In the rows, zero is written as 128.
One turn moves each row of this set onto another row. After a few examples, where does it send each row asked below?
Kofip: [153 125 102 127 111 101 116 152 134 119 146 133 108 130 116  81 111 164
 143 112 129 143  97 136 101 125 142 159 119 118 137]
lor: [191 151 110 120 133 139 146 149 138  95 156 122 109  99 136 113 113 109
  73 101 120 136  81 102 102 150 155 161 150 133 129]
zado: [196 148 105 122 131 148 122 140 127  88 165 112 117  88 134 112 120 102
  73 116 128 121  94  86 105 139 164 143 152 144 133]
peba: [142 132 111 113 101 125  89 167 117 124 160 138 114  97 126 108 123 120
  82 142 116 142 125 110 117 149 179 171 150 109 122]
musu: [180 104 107 112 112 129 114 160 156  78 169 149 125 131 129  94 121 120
 101 137 155 114 114 123 104  96 115 132 136 162 129]
Mirut: [176 130 100 153 141 147 112 166 128 126 149 160 143 108 106 117 125 120
 111 125 117 114  94 127 100 141 153 158 155 122 105]
Kof: [184 152 100 117 123 147 104 123 133 127 184 147 130  85 126  70 113 122
 102 118 151 101 126 108 108 121 137 165 137 134 129]
kaza: [124 150 140 122 116 128  93 152 130 100 162 164  99 140 119  84 125 131
 100 112 134 126 100 115 135 121 131 148 111 114 134]
gez: [187 139 105 161 140 138  95 147 115 119 145 141 136 107  95 112 125 123
 102 117 140 120  87 120 106 144 151 141 147 117 107]
tedo: [167 114  98 162  95 120 128 151 107 115 158 150 115 104 118 111 117 139
  86 131  99 140 108 146 120 118 155 145 152 110 144]
Kived: [168 119 122 116 135 138 125 144 112  45 150 128  99 112 154 110 130 141
  84 128 136 109 126 114 102 142 174 141 142 133 128]
Nilo: [158 139  91 141  94 135 159 158 130  86 151 137 109  93 130  84 114 143
  73 131 119 132  85 110 132 131 118 143 149 106 133]
zeza: [145 126 123 121 123  97 105 145 133  87 145 128 117 132 136  92 146  96
  87 104 109 145  95 109 111 127 152 127 109 112 130]
fovar: [169 163  89 121 116 108 120 119 129  99 150 155  98 110 113  85 153 125
  90 107 127  93 122 128 119 121 142 148 112 140 148]
Faz: [149 130  96 104 105 114 137 151 119 115 151 101 126  81 115 104 115 132
 100 134  93 115 105 104  81 115 174 154 151 117 139]
Naze: [171 126 100 122  99 140 137 182 130 100 166 163 123 131 120 106 124 127
 122 132 131 105 105 120 109  91 141 141 157 157 149]
gat: [127 113 121  99 142 148 125 126 141  79 161 143 116 121 109  96 122 128
  97 157 115 111 125  89 131  97 130 150 144 135 134]
kaze: [132 159  75 114 119 134 141 167 121 113 168 140 116  90 123  80 130 146
 105 137 142 132 124 108  85 112 156 154 143 116 153]
mepom: [117 132 109 111 160 136 113 166 143  93 178 128 134 128 113 106 120 117
 115 125 118  98  98  91 104 122 141 119 129 128 117]
miz: [140 101 114  99 106 113  91 163 144  81 176 138 127 114 146  96 105 122
  90 160 132 101 124 119 119 123 136 126 132 153 118]
famer: [155 125 129 115 120 108  84 146 135  88 117 141 117 139 124  89 116 148
 143 122 130 119 108 119  93 130 155 151 132 118 117]
Dumal: [159 128  80 138 140 131 148 147 120  86 165 126 115 123 102 110 137 116
  94 146 118 153 129 111 120 115 148 111 140 150 137]
sepeb: [154 141  86 131 106  99 132 160 112 124 172 140 135  86 115  80 111 133
  92 119 118 105  85 144 110 136 130 126 128 104 126]
gog: [201 118 138 118 131 145 104 157 124  95 145 134 112 118 117 112  92 128
 102 124 122 120  87 126  88 137 131 112 140 143 126]
lim: [164 110 111 125 161 120 126 135 131 106 173 139 126 131 110 101 143 117
 117 135 106 123 122 108 102  91 156 127 127 158 131]
Bura: [147 139  88 110 142 106 129 138 133  80 142 137  92 115 127 102  98 157
 103 113 127 116  82 132 114 159 137 141 130 119 160]
dugo: [178 150  86 110 117 116 112 128 138 130 180 161 121  94 115  68 121 133
  93 113 150 111 108 119 106 123 137 180 135 128 128]
geda: [159 138 119 113 125 130 114 125 108 106 167 111 129  89 110  80  87 133
  95 132 132 122 104 100 136 158 140 144 151 100 101]
zit: [167 110 128 117 129 131 114 168 143  87 168 137 123 135 144 124  85 109
 100 131 127 115 115 127 103 128 136 109 147 156 129]
vusud: [157 154  91 143 129 143 148 143 139 119 145 145 107  92 124 117 111 152
  92 125 111  90 107 108  89 118 154 164 154 137 148]
bub: [170 121  76 131 138 128 148 142 119  80 176 143 122  96 127  84 147 131
  80 146 142 149 121 113 126 130 159 167 150 130 117]
duriz: [155 125 120 123 139  99 120 138 134  60 113 131  98 133 141 102 138 148
 101 128 142 116 117 116 104 143 161 149 129 136 117]
vav: [148 135 115 123 104 140  87 161 114 123 165 123 128  97 120 111 129 108
  82 139 144 130 140  99 109 135 173 158 152 115 116]
nor: [156 136 105  92 122 121 124 136 114 109 179 128 137  90 105  80  81 130
  99 140 114 117  89 100 128 144 145 150 166 113 107]
Bonaz: [143 108 109 107 113 102  91 151 123  91 174 121 108 114 139  89  95 144
  76 149 140 128 128 100 113 148 149 110 143 126 110]
gosun: [128 115  96 107  96 122 140 167 135  80 159 141 143  98 156  87 125 113
  95 158 123 104 112 117 115 108 147 149 134 147 133]
tenik: [151 128  96  98 117 145 131 123 132  82 170 119 130  96  88  83 103 128
 111 145 105 105  97 110 131 108 115 139 131 136 130]
Ruful: [157 163 114 135 101 121 130 143 143 100 125 113 115 129 122 107 122 101
  98  90 106 128  95  93 102 130 149 135 130 123 125]
lolal: [117 156 118 113  90 131  99 135 112  92 167 132 104 118 124  93 108 127
 105 118 114 134 128 121 131 126 167 157 122 110 147]
mim: [119 131  91 157 132 140 107 155 141 120 164 136 142 118 105 117 112 124
 113 137 110 100 119 124 113 127 140 132 123 130 107]
Lobi: [184 123  84 144 134 136 114 123 113  80 164 137 118  88 126  76 147 136
  88 143 143 148 120 111 134 138 155 158 136 121 121]
zago: [169  99 100 137 119 138 101 136 149  80 159 150 123 110 137  84 130 145
  86 133 166 117 116 132  95 111 121 156 116 136 116]
tolu: [155 143 117  94 140  97 108 121 122  64 145 140 101 133 128  79  97 156
 120 119 148 115 101 117 106 136 152 138 136 131 136]
Kanin: [174 127 129 116 129 103 118 110 138  93 159 147  88 132 122  93 128 127
  85  97 103 102 108 114 137 125 132 142 124 128 141]
Barum: [140 115 107 126 112  90 127 143 134  99 101 128 100 115 122 105 131 149
  87 148 120 136  99 120 113 140 148 158 129 128 133]
purit: [145 122  99 109 118 109 146 158 131 104 174 138 134 123 142 119  84 110
 100 123 113  86 119 119 106 126 151 118 166 139 142]
laku: [166 145 124 106 121 123 118 123 125  85 167 136 125 124 135  66  81 147
 116 110 158 107  97  96  87 113 144 136 145 134 116]
vegu: [164 119 117 120 111 117  75 155 122 108 120 158 129 120 125  90 138 130
 112 141 136 100 129 109  79 124 159 134 145 122 111]

gat -> kaza
gosun -> Kofip
Mirut -> lor
Where do these go?
Bonaz -> vegu
geda -> vav
lolal -> mim
kaze -> sepeb
zit -> duriz

